Named moves, each a turn or a mirror, and the order they were made in; the first pair answered:
move J678:
[-36.9 -41.5  21.7 -14.9 -25.0  -5.5  32.8  46.9  19.9  19.0 -37.3 -17.0
   2.6 -47.9  -3.1 -26.4  34.4] |-> [-19.0 -43.1  32.8  13.8 -36.5   8.7  27.6  57.3  25.5  14.5 -24.3  15.5
  -9.2 -40.4  -7.8 -17.3  44.2]
[  2.6 -16.4  11.8  20.1 -13.3  22.1   1.9  21.1   5.1  -6.4  16.2  30.0
 -13.8   2.1 -14.3  -2.2  21.1] |-> [-30.4 -13.5  -4.6 -29.4   6.0  -3.4  12.3  -0.8  -2.8   3.4 -11.2 -31.4
   8.4  -6.6  -8.2 -19.6   5.4]
[ 17.9   0.2   0.0  21.4   5.4  -9.7  -5.8   3.4  25.5 -27.1 -24.9  46.0
 -31.8 -22.1  22.0   1.4 -29.3] |-> [ -7.5   2.2 -10.9 -19.5  18.8 -30.7   1.6 -13.4  18.1 -18.9 -40.0  -0.8
 -14.9 -29.3  28.7 -11.2 -39.3]
move J176:
[ -6.0   1.6 -13.7  13.1   7.3   0.5  -7.8 -21.7 -37.3   1.8  21.4 -19.2
  20.1 -16.9 -12.7  17.2  36.7] |-> [  2.1  -3.6  -8.6  -8.6   6.9  -7.5 -12.4 -20.0 -34.4   8.3  12.8 -42.0
   6.8 -18.1  35.7   3.0  -6.5]
[ 17.4   1.0  13.4   8.8  -8.7  11.8  -6.4 -14.3 -43.3   7.8  29.4 -14.6
   8.2  22.8   4.5   3.2  23.1] |-> [ 19.2   1.5  14.6 -17.2   6.6  -3.6 -12.7 -14.4 -12.3  -6.2  -1.4 -18.7
 -10.8   8.6  44.2  -8.3 -31.0]
[  9.0  17.7 -11.8  16.2   8.0 -18.3 -17.3 -30.7 -26.3   8.3  24.3 -14.7
  -9.8   4.2  22.2  14.3   1.3] |-> [  7.3  18.3 -14.6   7.0  18.8 -27.6 -19.2 -28.1  -1.8  -5.1   0.2  -7.7
 -19.7  -4.2  28.2  13.3 -23.7]
[ 23.8 -26.3   7.5 -57.3 -11.0 -14.9  17.6  30.5  -3.3  16.2 -26.2 -30.4
   0.1 -21.4  21.6 -36.0 -32.2] |-> [  7.2 -20.5  -6.3 -41.8  -1.6 -20.4  19.8  35.5  25.6 -16.3 -50.8  14.8
   7.6 -35.1 -36.2 -18.6  -8.8]
move J42:
[  3.1  -2.9  25.4   2.4 -34.1  35.0  19.2  45.0   6.1  13.5  -0.1  18.0
  25.5   6.3 -31.0 -10.4  32.1] |-> [  6.8 -29.1  22.1  37.7 -27.0   9.7   2.2  27.5   2.9  19.6   9.2  16.7
 -44.1 -17.1  36.5  -0.5   7.6]
[ 19.0  25.0   5.7   8.6  -6.6   9.7  -9.2  -0.7 -12.1  -2.3  22.7   5.8
   0.5  21.5   2.1   5.4   3.3] |-> [  7.4  16.9   0.5  16.6  -6.9   1.1  -6.7  -0.5 -18.4   3.8  21.9   7.5
  -3.2  14.2  -5.5   9.5  17.3]
[ 12.0 -23.6  18.2  20.1 -23.2  -4.8 -10.0  29.5  -7.6  -0.8   2.1  44.3
 -36.1  -7.3  20.1   8.2  13.8] |-> [ 30.7   1.8  25.8 -17.1 -28.2  15.9 -11.2  36.0   6.4 -14.8  -2.9  42.6
   4.6  15.0  -6.0  -1.8  -5.1]
[ -9.6  -7.2   7.6  17.2 -22.6  24.9  21.0   9.0 -26.9  19.7  11.5   7.6
  24.2   1.3 -26.2 -12.3  34.4] |-> [ 16.4 -14.1  10.2  28.0 -14.4  12.3  -2.4  -6.6 -18.2  10.7  14.0   5.4
 -27.5  -7.1  46.0  -8.9 -19.0]
move J675:
[ -0.2 -24.0  20.1   7.8  -8.1 -11.9 -11.8  -6.3  29.2 -25.8  -0.1  19.6
 -22.7  -8.6  28.7   5.0 -21.4] |-> [  3.9 -23.5  20.4  22.5 -12.7  -6.2 -11.5  -4.1  22.5 -22.5  11.8  27.3
 -26.3  -4.4  24.2  12.3  -6.6]
[ 23.3   5.6  13.7  30.0 -18.9  17.1   1.2   3.6 -11.6   5.9  28.2  17.3
   2.1  22.0  -6.2   7.2  18.3] |-> [ 18.1   6.1  14.8  12.9 -17.7  19.7   5.3   0.1 -20.7  17.1  30.5  -5.8
  15.5  26.6   2.4  -0.9  13.0]
[-24.2 -19.7 -10.5   5.2  -6.0 -13.4  15.9 -12.0 -39.6  36.7  23.0 -51.3
   1.2   4.3  12.7  -5.4  45.1] |-> [-29.1 -15.1 -11.7 -27.1   3.0 -20.0  17.3 -14.9 -25.7  30.5  -0.8 -64.8
   7.0   0.1  24.4 -17.8  13.8]
move J456:
[-16.9 -39.1  23.8  33.0 -20.4  -8.8 -24.1  -7.0  -9.1  21.0 -32.7  31.7
  -7.2   3.9   9.5  35.7  -7.9] |-> [-11.6 -39.7  27.9   2.7 -18.1  -8.9 -23.9  -1.8  -9.3  24.0 -38.3  15.6
  -1.8   8.0  33.1  23.9 -34.9]
[-26.9  -5.4 -12.6   1.8   6.9 -13.8   0.7 -12.1 -14.9  13.5  -6.3 -19.2
  -0.1  -3.5 -23.5  15.6  22.8] |-> [-27.9  -9.1 -15.7   0.9  10.8 -20.0  -2.7 -14.0 -12.8  10.0 -10.2 -24.1
 -11.7 -10.5  -8.1  11.9  11.4]
[-25.7 -10.5   2.8  -8.3  10.2 -22.5  10.2  -0.9   7.9  11.9 -13.9 -25.5
 -14.7 -16.4  22.5  -7.0  -1.7] |-> [-20.1  -4.6  11.6 -27.2   3.2  -4.5  18.5  10.4   3.2  18.5  -8.3 -30.0
  13.7  -1.0   4.2 -16.2   3.4]
Then:
(two moves a pair)
[ -7.1   5.3   3.4   8.3   5.4   8.8 -12.5   4.3  11.1 -15.8 -17.5   2.1
  16.1 -11.1 -34.9  -5.3  10.1] |-> [ -4.5   1.6  -0.3  13.8  12.9  -1.1 -23.7  -6.4  16.9 -25.2 -22.6   5.4
  -9.3 -18.8 -13.8  -0.7  -9.6]	J456 then J42
[ 46.9   0.7  -0.4  -8.0  47.4  34.3 -20.5   7.4  -6.2   6.9  14.8  19.9
  15.1  21.0   6.5 -19.1 -31.1] |-> [ 34.5 -22.6  -9.3  21.0  53.9  15.7 -23.5   0.4 -18.9  16.5  18.7  19.4
 -23.8   0.4  30.9  -8.1 -17.7]	J42 then J42
[-20.8  14.3  -6.6  -0.4  35.9 -17.1  12.5 -25.3   3.5   3.8 -17.5 -14.3
  -9.1 -34.3   0.0  11.8  -9.6] |-> [  7.1  13.1   8.3   1.7  23.2  -9.2   6.9 -12.6  18.4  -2.4 -12.8   2.9
 -21.8 -26.3  28.6   5.3 -35.6]	J678 then J456
[ 14.4  -6.1   9.3  25.6 -11.1  20.1   9.7 -12.2   5.8 -31.7  -8.7  34.0
 -10.5 -45.0   9.6  14.8  13.7] |-> [ -9.4   1.7  -1.4 -27.4   5.1   4.4  15.5 -27.0  -1.2 -25.9 -32.1 -17.6
  19.2 -47.0   9.9  -4.3  -5.0]	J678 then J42
[ 24.9   7.6  15.7 -14.1 -24.0  30.4   3.9  14.1 -27.5  35.3  36.4 -15.0
  30.8  27.4  14.6  -6.4  11.0] |-> [-18.7   0.5 -11.5 -18.9  -0.2  -4.1   3.8 -12.9 -38.6  41.2  20.5 -48.8
  29.9   6.2   5.8  -1.5  25.3]	J456 then J678
[-19.8 -10.5  -7.7 -16.2  17.2 -16.3   4.2 -13.9  11.9 -12.7 -26.1 -13.5
 -10.7   5.0  41.6  -4.1 -32.9] |-> [ -9.7 -12.9  -8.7  22.0  16.2 -11.0   3.0 -10.0  22.2 -26.1 -21.1  31.5
 -27.9  -1.2  24.6  16.6 -10.1]	J675 then J675
[  3.9 -37.7  23.8 -52.3 -29.1  -2.8  46.4  82.8  15.8  32.6 -39.7 -17.3
  35.3 -12.7  53.1 -23.9  16.7] |-> [ -3.4 -34.1  12.2 -30.3 -17.4  -8.9  45.5  92.2  48.8   2.5 -63.3  33.4
  32.1 -30.3   9.8  -5.2  28.8]	J176 then J675
[ -5.4 -19.6  12.0  23.8   1.3 -16.7  -7.3   9.0  18.6 -22.5 -44.7  21.7
 -19.7 -18.7   9.5 -21.5 -20.2] |-> [ -5.1  -8.3  18.9 -16.8  -5.1  -3.6   1.2  17.8  12.6  -9.6 -49.3  -4.7
  17.0  -5.9   0.0 -37.4 -28.0]	J678 then J456
[-29.0  -4.0  -9.1  32.1  14.6  -7.0 -20.4 -10.9  12.1  11.6  14.0   8.7
 -20.0 -20.7  20.8  -6.2  13.4] |-> [  3.4  28.3   2.9   1.5  10.8  15.0 -27.1  -2.6  37.1 -14.7   7.6  24.7
  13.6   3.5   1.7 -13.3 -17.2]	J42 then J675
[ 27.8   0.3  16.7  56.7   0.0   7.5 -30.1   5.1   3.5  -1.0  33.1  43.0
 -44.1   2.6  29.5  26.4  14.6] |-> [ 43.5  35.4  31.4   6.6  -8.7  39.9 -20.0  16.3   1.6  -3.0  40.2  28.7
  26.0  40.2 -17.9   8.2  13.0]	J42 then J675
[ -2.7 -17.1  23.6 -12.8 -26.5  40.6  11.5  33.4  20.9  28.2 -11.7   6.5
  38.0  52.8 -25.0  -9.0  19.4] |-> [-17.9 -32.1   7.3  37.1 -23.4  24.7   7.7  14.5  -4.1  38.6  12.9   6.3
   3.7  39.6 -23.2  12.8  58.3]	J456 then J675
[ -5.4  11.8 -21.8  22.3  19.0 -18.0 -19.2 -30.8  11.1 -25.6  -5.6  12.2
 -12.5 -14.4 -30.9  29.9  12.1] |-> [ 14.3  25.1 -14.6 -15.6  20.6 -15.5 -24.2 -28.6  22.1 -29.4 -16.6  -1.0
  -2.6  -4.1  -3.4  12.8 -37.9]	J42 then J456
[-10.9 -11.5   2.6  23.6   4.1   4.0  19.9   9.2  10.3   4.5   9.2   4.8
   9.4   5.1 -11.5  -0.6  33.2] |-> [ 15.5   8.6   6.6  -2.0  10.8   1.6   2.4   2.3  35.7 -14.8   0.7   5.1
   8.6   9.9   9.3  -8.7 -20.7]	J456 then J42
[-14.8   4.6  -8.2   2.9  22.0   0.9  -0.3 -18.7   3.2 -20.8 -22.0  12.1
 -13.1  -7.8 -12.4   7.4 -12.9] |-> [ -8.0  12.1   2.6 -21.6  15.1  15.6   7.4  -8.7  -0.5 -17.6 -21.4   2.3
  14.3   4.6 -21.1  -2.8 -15.0]	J456 then J456
[  6.2  -7.0 -18.1   7.4  18.4  -6.2 -13.8 -32.4 -31.7   7.2  33.0 -29.3
  -3.2  25.9  19.7   4.4 -20.0] |-> [ 24.6   0.3  -9.5  22.0   7.8  13.7 -11.7 -15.9 -27.1   4.0  43.5  -4.6
   7.5  36.5   6.3   8.5  -9.1]	J456 then J678
[-10.2   5.5   8.1 -34.7   3.2 -11.4   9.5  24.1  56.4 -31.3 -55.5  29.0
   4.0 -18.4 -23.5  -9.3 -29.8] |-> [  7.4  -2.9  14.9  28.9 -25.8  24.5  15.1  22.3 -18.4  12.1  27.7  29.9
  20.6  15.1 -51.7   7.9  62.8]	J675 then J176
[-42.0 -10.5  -9.2  12.1   4.8  -2.6  12.5  10.2   7.2  -0.1 -31.9   1.1
   2.9 -22.5 -29.4   8.5  23.7] |-> [ -3.5  -4.1  -0.4  28.2   5.3  -5.3 -13.2   2.1  21.6 -20.5 -23.2  20.1
 -36.2 -19.9  17.4  14.5 -17.5]	J42 then J675
[-19.3 -10.5   5.2  -0.7  -1.7   4.6  27.2  24.5  -4.6   5.9 -18.5   8.5
  13.2   0.8 -23.2  -8.6  30.8] |-> [-12.0 -16.1  10.8 -18.7   0.7  -1.3  20.7  23.0  -3.7  14.3 -20.7 -17.7
  -1.2  -1.6  24.0 -25.7  -7.7]	J176 then J176
[-16.7 -21.4  11.9 -49.0   3.9  -4.8   3.2  22.5   2.0   3.7 -35.2 -49.8
   4.4 -15.4  41.4 -11.5 -44.6] |-> [ 35.0 -26.6  36.2  36.1 -30.1  35.6  -4.2  50.1  -1.0  -6.6  19.0  30.5
 -21.6   6.0  29.2  16.1  -0.5]	J678 then J675
[ 40.5   5.7 -12.6  31.7 -19.8  14.5  -6.4 -31.7  14.3 -29.0   8.5  -0.5
 -13.5  -5.0  28.2  39.5  -3.4] |-> [ 14.4  19.0 -17.8 -21.1 -12.0  17.1  10.5 -34.9   5.3 -20.1 -10.9 -32.6
  48.7   5.0 -20.7  23.0  11.7]	J42 then J678
[-16.7  20.2   6.5 -49.2  -3.6  -7.7  -4.0  -2.1 -14.5   0.3  -4.7  -5.5
  35.8  32.8 -29.7  -9.9  22.4] |-> [-28.6  -0.5 -14.5   9.9  16.9 -41.9 -23.8 -29.5  -5.5 -17.4  -9.8  18.2
 -32.9  -5.4  -3.7  20.4  21.6]	J456 then J456
[-21.5  25.2 -14.4  12.5  22.2  -0.1 -17.0 -55.3  -6.0  -3.7  -7.4 -34.6
  14.7  20.2 -39.1  15.7  28.2] |-> [ 12.9  20.3   6.9  25.0   3.5  14.4 -25.2 -48.5 -25.3  13.8  30.0 -44.7
  -8.9  37.7  17.0   8.6  12.1]	J678 then J176
[  0.8  11.0  21.2 -11.1 -12.6  32.9  -1.5  12.1  -2.3  -6.6   8.1   2.4
   3.3  15.8  -5.1   4.0  14.0] |-> [-17.7   9.5   9.5  -2.0  -7.5  25.4   0.4   2.2  -8.6  -4.0   8.3   2.4
  -1.2   5.1 -14.8  10.6  37.2]	J678 then J456
[ 25.3   7.2  -1.2   1.7 -33.5  -5.1   0.4   4.9  24.9   4.9 -28.4  -5.2
  -4.3  34.6  30.3  -6.5 -14.1] |-> [  6.1  -8.1 -10.2  25.7 -32.1 -16.2   2.7   0.1  12.2  16.6 -24.5  -7.5
 -27.6  16.9  34.8   0.3   7.9]	J42 then J42
[-67.1 -33.7 -30.1   3.1 -12.5 -23.7   3.2   5.1  27.2   2.9 -32.5  -7.8
 -55.9 -42.9  62.8 -40.5  -7.0] |-> [-51.5  -3.1  -4.0 -33.9 -46.1  38.5  33.3  45.0   6.1  23.9  -6.5  -8.7
  47.1  11.3 -27.2 -59.1  44.8]	J456 then J456
[ -9.6  37.5  -0.9 -11.4  20.7  11.1   7.2  25.0  -5.5  -3.6 -12.1   4.6
  24.3   2.7 -12.1   9.2   5.6] |-> [-20.9  31.0 -11.9   2.2  27.4  -5.0   2.2  10.0 -10.5  -3.9 -15.6   0.7
  11.7  -9.5 -11.0  15.0  12.3]	J456 then J678
[ 12.9  15.9 -19.5   3.2  30.5  -8.5 -13.8  11.1  42.6 -60.1 -23.7  52.5
  -5.8 -23.1  -6.5  35.6 -28.6] |-> [ -2.1  13.2 -27.3   8.1  36.4 -17.5 -10.4   2.0  32.8 -57.9 -29.7  47.4
  -4.6 -32.0 -20.3  38.4 -13.8]	J678 then J675
[  1.3 -12.0 -10.2 -33.1   0.8 -20.9   5.1  -3.0  -1.6   0.3   5.6 -44.6
  -3.0   7.1  26.4 -19.0 -37.8] |-> [ 25.2  -0.9   4.0   8.9 -23.0  17.3  10.9  27.1   6.8 -13.0  28.8  22.3
  16.9  31.5 -34.7  -4.0  11.4]	J678 then J42
